In the data rows, the value 128 means zero.
Here are some points:
067:090:185:148:176:150:087:149:166:176:097:150:101:089:071:126:161:133:096:144
072:090:183:149:165:151:088:143:166:175:107:155:104:090:068:127:163:137:097:145
076:089:173:145:166:142:096:139:171:165:124:158:104:083:069:121:152:136:094:148
079:089:174:148:165:143:095:139:173:166:120:157:106:082:070:123:151:128:093:148
078:090:176:148:164:144:098:140:173:166:116:162:102:084:074:129:153:135:094:147
084:090:172:147:160:143:102:136:178:160:132:166:104:080:068:128:149:135:092:151
093:092:167:143:159:140:100:134:186:150:141:166:104:071:068:137:146:133:091:151
092:095:168:145:158:148:102:131:190:155:138:162:106:074:065:133:148:136:089:147
096:097:164:143:157:145:097:133:186:152:143:164:115:071:068:136:141:139:090:153
106:099:156:133:155:147:104:131:187:144:147:162:123:071:069:138:145:139:086:155
106:105:158:136:158:145:104:133:186:143:143:162:121:066:072:137:144:141:088:150
121:114:157:128:155:146:104:126:179:135:147:157:149:072:067:130:151:139:089:155
135:112:156:128:156:147:103:124:176:134:152:153:150:065:061:124:151:148:087:155
115:109:160:131:154:147:098:130:180:141:145:157:141:069:065:131:144:138:088:158
117:107:154:134:157:145:103:129:181:138:146:157:136:068:064:132:149:140:085:153
138:124:158:123:155:137:103:133:178:125:146:152:147:064:055:124:152:150:087:149
153:136:147:095:142:136:107:167:156:115:145:139:138:074:048:125:154:141:100:154
169:119:147:063:119:120:086:204:117:112:150:132:123:103:034:110:163:144:134:149
161:130:141:080:136:126:096:178:140:112:143:136:138:083:036:113:163:151:113:152
163:130:147:082:135:127:095:180:145:107:147:139:134:082:042:113:162:151:117:153
167:121:145:062:122:121:090:199:122:111:151:136:123:100:034:107:164:141:130:148
169:116:137:059:095:127:075:222:103:107:153:131:106:118:032:107:173:131:129:133
167:117:151:065:119:119:089:206:127:109:149:131:127:099:031:108:168:149:128:144
166:122:145:068:120:123:091:199:118:108:150:127:125:103:033:106:169:144:131:145
167:116:140:055:106:126:075:216:109:109:152:129:109:122:033:109:177:132:128:140
165:127:147:074:128:123:092:191:129:112:150:135:136:091:035:112:169:148:121:151
169:117:141:056:113:123:078:212:111:111:152:134:113:112:031:105:172:138:130:138
163:114:144:066:101:131:073:230:109:107:145:130:102:123:040:112:175:128:134:132
163:118:146:059:114:120:087:207:119:113:147:132:117:106:032:101:171:136:133:143
165:113:146:064:101:136:070:232:109:112:146:127:099:119:042:110:176:125:126:137
161:119:138:060:102:133:068:228:105:111:143:126:104:121:044:110:172:121:132:130
159:113:144:067:105:140:066:228:102:113:140:125:103:122:048:112:175:124:127:129
162:115:141:067:099:140:068:229:101:114:136:119:098:130:048:117:170:121:121:126
162:112:139:070:101:132:067:228:102:109:142:125:099:124:041:110:176:126:126:128
157:107:144:079:109:145:060:226:109:113:134:124:090:132:058:115:173:119:116:127
157:107:140:068:102:134:068:228:103:109:138:125:099:123:044:115:173:122:124:127
163:107:141:084:100:144:069:223:108:112:135:123:092:133:059:113:168:117:113:126
144:095:139:113:105:167:056:210:118:108:126:115:069:147:088:110:157:127:110:125
127:109:121:129:111:168:061:191:127:098:146:118:069:153:131:121:162:116:122:133
115:126:109:134:103:149:059:190:131:105:165:134:064:151:149:134:161:112:129:131
110:137:093:134:095:145:066:183:139:110:179:143:054:151:155:133:158:107:141:134
112:144:039:073:134:123:073:090:204:134:123:189:056:179:207:201:221:107:156:083
117:138:045:074:139:134:065:092:211:119:124:196:059:188:212:190:226:097:162:081
108:150:051:074:143:130:065:098:191:119:127:195:074:179:209:184:219:101:157:094
109:151:046:069:140:126:072:093:203:127:124:195:058:176:214:201:227:098:164:087
114:149:044:089:137:131:064:095:208:117:130:196:058:181:207:196:227:091:160:095
108:142:052:096:152:147:074:043:204:107:130:183:105:182:189:161:188:104:165:122
091:136:056:103:152:142:095:001:208:134:141:178:134:178:167:131:142:115:162:145
090:145:049:096:146:147:095:001:196:124:143:171:141:182:165:126:127:119:160:149
089:134:047:105:131:150:102:007:196:123:162:162:153:184:150:113:111:121:156:155
101:133:056:096:136:151:099:017:194:129:158:153:159:187:153:111:107:120:161:157
110:122:058:100:139:163:105:026:195:113:163:146:164:189:138:107:093:131:158:161
107:116:057:092:138:170:104:026:192:113:164:143:160:191:134:111:098:132:161:154
102:118:053:095:140:167:107:017:194:110:160:149:155:191:138:107:101:134:160:153
108:122:052:091:139:162:107:026:194:113:158:146:159:190:128:108:087:141:163:154
105:122:049:104:133:145:110:017:188:116:165:159:159:184:124:109:080:135:165:148
106:116:047:098:140:163:108:016:195:119:157:143:164:190:137:105:089:137:159:149
108:123:049:102:135:145:108:024:190:116:168:158:160:179:131:108:070:131:167:152
107:128:043:104:131:129:113:021:190:123:169:158:157:168:125:111:070:126:167:144
105:139:053:121:130:114:128:032:186:126:165:166:149:158:116:116:060:125:161:140
098:131:046:108:127:126:122:025:187:120:166:163:156:162:120:112:062:131:166:141
100:132:049:119:129:117:130:033:181:124:167:166:154:156:113:114:063:125:164:135
109:132:067:127:131:106:151:047:189:127:167:165:150:148:108:127:053:112:149:131
101:134:047:119:125:116:130:031:189:126:170:165:151:161:117:110:064:124:165:144
103:134:050:117:125:116:131:028:187:125:162:163:149:156:117:116:063:125:167:140
111:129:066:128:132:102:150:048:186:125:170:167:148:144:110:124:057:114:148:129
119:129:076:144:133:095:167:058:188:127:172:164:147:135:102:133:056:110:141:120
130:126:091:155:145:081:188:077:190:125:177:164:149:116:094:144:051:098:128:113
131:129:097:157:156:080:192:088:179:124:169:158:153:113:091:150:048:095:119:109
129:124:092:155:146:081:189:080:188:127:180:165:151:116:092:144:049:099:126:114
126:135:099:163:166:083:188:101:161:122:146:145:158:110:088:152:048:097:109:101
119:142:109:169:178:081:188:109:148:121:128:135:159:109:085:154:045:096:100:100
125:129:100:159:163:084:189:095:169:124:157:152:156:108:090:150:047:097:111:105
131:130:098:159:159:083:190:093:174:123:161:153:157:110:090:151:050:095:113:110
118:147:111:169:180:082:186:114:139:118:114:126:160:106:080:155:043:096:093:096
112:155:117:170:188:087:179:119:121:115:090:110:161:104:078:150:047:102:083:092
Then 10 other points, each followed by its number:
112:171:136:176:180:085:164:122:093:107:058:086:175:107:064:117:071:121:069:091 0
115:174:150:185:185:080:165:128:085:100:045:073:183:109:051:104:080:122:062:096 1
112:169:134:175:180:087:166:120:097:108:059:091:173:107:067:122:067:118:074:094 2
117:173:149:184:183:082:167:128:084:100:047:073:184:111:055:106:080:122:063:097 3
114:177:153:193:187:064:178:126:077:098:041:075:190:117:047:097:078:121:059:103 4
113:172:145:180:185:084:164:122:088:104:048:076:179:107:059:108:081:121:067:094 5
108:096:197:160:143:082:096:176:073:122:034:055:184:072:083:129:120:131:147:141 6
134:086:215:171:161:068:138:185:077:135:082:092:178:081:088:156:167:151:172:154 7
130:085:214:177:158:068:141:183:080:139:092:102:179:082:091:153:171:147:173:145 8
134:089:219:174:163:063:143:185:083:134:087:099:177:085:090:149:177:147:168:147 9
Which of these numbered points is nearest to each point below, looking only along the 8 directions in which the first points spread most? Its number follows each.
110:097:194:161:142:081:100:175:075:123:033:052:181:074:083:129:119:132:148:140 > 6
109:094:199:163:144:076:098:179:075:126:033:058:182:074:081:132:121:131:151:143 > 6
112:104:191:158:142:086:098:168:078:118:034:051:180:071:088:127:115:129:141:134 > 6
065:170:043:126:074:135:055:136:167:201:235:189:044:168:203:138:161:083:159:132 > 8
114:121:180:148:142:097:100:148:081:101:033:044:174:068:094:124:102:126:119:124 > 6
123:080:218:173:158:067:135:191:067:133:071:082:179:086:092:151:158:151:174:156 > 7
111:175:143:100:143:114:126:173:039:077:054:075:143:144:141:132:136:162:123:120 > 6
111:088:206:168:149:073:113:187:073:129:044:063:179:076:085:135:133:137:164:147 > 6
114:166:152:093:161:108:140:192:029:078:053:082:154:149:142:128:142:145:117:112 > 6
115:164:154:096:155:109:132:192:030:079:048:079:148:146:137:133:144:149:116:114 > 6
110:169:133:110:143:130:123:156:054:075:062:073:126:145:142:138:128:181:118:122 > 6
122:081:215:170:159:065:131:191:073:134:071:082:179:085:090:150:158:147:173:155 > 7
115:128:170:140:136:113:110:135:087:095:042:053:162:067:098:124:090:129:098:118 > 6
112:172:132:112:137:127:118:160:051:075:059:075:127:144:145:136:125:180:121:123 > 6
161:116:127:102:120:174:170:058:138:128:154:124:133:138:134:115:084:135:099:116 > 2
112:166:152:090:164:102:141:193:032:080:056:082:151:148:142:123:145:143:120:109 > 6
114:137:160:133:129:136:129:112:103:101:050:069:151:076:092:117:074:134:072:110 > 0
134:086:123:140:150:168:127:055:178:159:142:169:109:113:138:102:072:121:117:129 > 8
136:083:120:136:145:167:132:052:181:161:146:162:107:117:136:105:074:126:115:126 > 8
111:171:135:113:140:131:120:155:054:075:063:072:126:143:145:134:129:180:120:123 > 6
174:133:142:080:100:096:135:255:131:134:091:105:095:098:148:209:172:123:090:098 > 9
117:084:211:168:154:070:124:192:070:128:058:065:178:082:086:138:139:143:167:155 > 6
113:168:133:110:144:133:119:158:056:076:062:072:126:140:144:141:128:184:120:122 > 6
114:137:160:134:132:134:129:113:103:101:048:069:149:075:094:119:078:133:074:113 > 0
114:169:130:110:139:134:120:157:059:072:071:076:120:148:148:136:131:184:119:122 > 6
114:139:159:134:129:135:129:110:103:100:047:069:150:074:092:119:073:134:072:111 > 0
159:092:112:101:110:184:174:037:139:150:159:151:132:158:170:125:090:130:107:120 > 2
077:170:051:134:083:147:051:137:173:175:212:184:041:157:200:131:154:094:156:128 > 8
115:168:131:106:143:138:119:158:055:075:065:072:126:143:147:137:127:183:118:126 > 6
Now 10 new points, numbered from 0 again:
144:093:199:186:169:052:159:186:095:138:092:109:182:095:102:160:192:141:165:149 0
141:101:200:197:169:037:172:188:102:142:095:110:179:089:111:164:194:140:165:151 1
145:115:191:217:163:019:192:198:106:142:091:110:173:102:125:149:193:127:166:152 2
145:115:193:210:166:021:187:194:106:147:091:112:176:100:120:158:197:130:166:142 3
147:110:195:202:167:029:182:193:109:146:093:116:171:099:118:165:193:134:167:145 4
144:105:197:202:167:030:176:194:102:143:096:114:171:099:121:158:193:132:162:153 5
148:120:185:220:165:007:204:196:103:136:096:111:176:107:129:142:196:122:163:144 6
146:118:184:220:165:004:207:196:102:131:094:110:174:107:126:137:196:122:164:147 7
154:131:175:224:163:000:216:196:100:127:093:100:189:109:122:122:191:111:152:144 8
159:133:171:225:163:000:216:195:098:124:091:097:194:110:124:115:188:106:148:144 9
The same question for these:
151:130:174:223:164:000:214:195:102:125:092:102:185:110:129:121:193:109:157:144 > 8
170:144:160:216:156:013:212:194:093:114:086:083:213:110:123:107:178:094:131:142 > 9
146:102:199:195:171:045:169:190:101:139:089:111:181:090:113:165:191:133:165:151 > 1
169:146:158:214:149:018:213:193:097:111:087:086:216:106:122:109:180:095:126:138 > 9
191:140:134:027:106:077:117:255:115:097:078:118:052:114:137:255:202:123:103:069 > 4
151:127:176:225:162:000:216:194:099:130:093:102:184:106:128:121:194:111:159:145 > 8
126:082:216:164:162:067:133:189:073:141:077:089:183:090:090:151:169:147:172:150 > 0
146:118:185:217:161:008:208:195:100:138:098:114:173:106:127:137:196:125:164:144 > 7
118:086:209:169:155:067:120:190:072:129:052:069:177:081:091:144:141:146:166:153 > 0
138:084:215:179:166:060:150:188:087:136:091:105:186:083:101:159:179:144:165:150 > 0
136:088:214:181:169:063:143:185:095:139:092:103:182:079:094:153:179:148:171:146 > 0
118:086:207:171:151:067:118:189:069:128:050:064:180:078:087:137:138:143:167:150 > 0
175:151:154:194:124:055:188:202:127:123:108:086:225:091:132:117:182:085:104:141 > 9
173:148:157:208:141:027:207:197:112:114:092:088:219:100:123:105:178:087:118:140 > 9
107:137:094:136:098:146:067:176:143:114:180:148:058:154:158:135:160:104:133:130 > 5
190:142:134:040:108:085:116:255:120:110:084:115:062:104:136:245:186:126:096:077 > 4
072:173:039:126:084:137:045:144:179:181:217:188:038:164:199:133:158:088:160:133 > 5
102:149:082:138:091:145:060:161:146:125:190:158:051:148:173:126:163:104:138:130 > 5
193:139:131:028:106:077:116:255:115:093:077:119:050:117:140:255:204:123:106:067 > 4
115:138:159:127:119:145:139:096:106:105:058:070:141:078:089:111:070:146:066:111 > 0
068:173:079:120:056:141:045:139:150:167:191:160:057:184:157:130:182:079:155:119 > 5
123:140:155:124:116:156:153:086:106:111:074:073:143:084:078:113:064:162:060:116 > 0
114:088:207:170:150:070:119:189:072:132:047:066:178:078:088:138:141:140:164:150 > 0
118:143:159:124:115:156:152:085:103:109:066:072:142:086:083:111:068:158:060:115 > 0
146:116:190:217:164:020:191:194:108:142:092:110:175:108:123:151:193:125:163:145 > 2
168:143:161:217:157:010:215:196:095:114:081:085:211:109:122:107:177:096:134:142 > 9
164:139:168:219:158:004:217:193:096:118:084:086:205:111:122:110:182:098:141:140 > 9
162:122:151:146:094:109:168:181:150:160:120:108:171:091:162:151:179:113:082:130 > 5
144:118:180:221:165:005:206:197:099:134:094:111:177:108:128:134:198:120:163:146 > 7
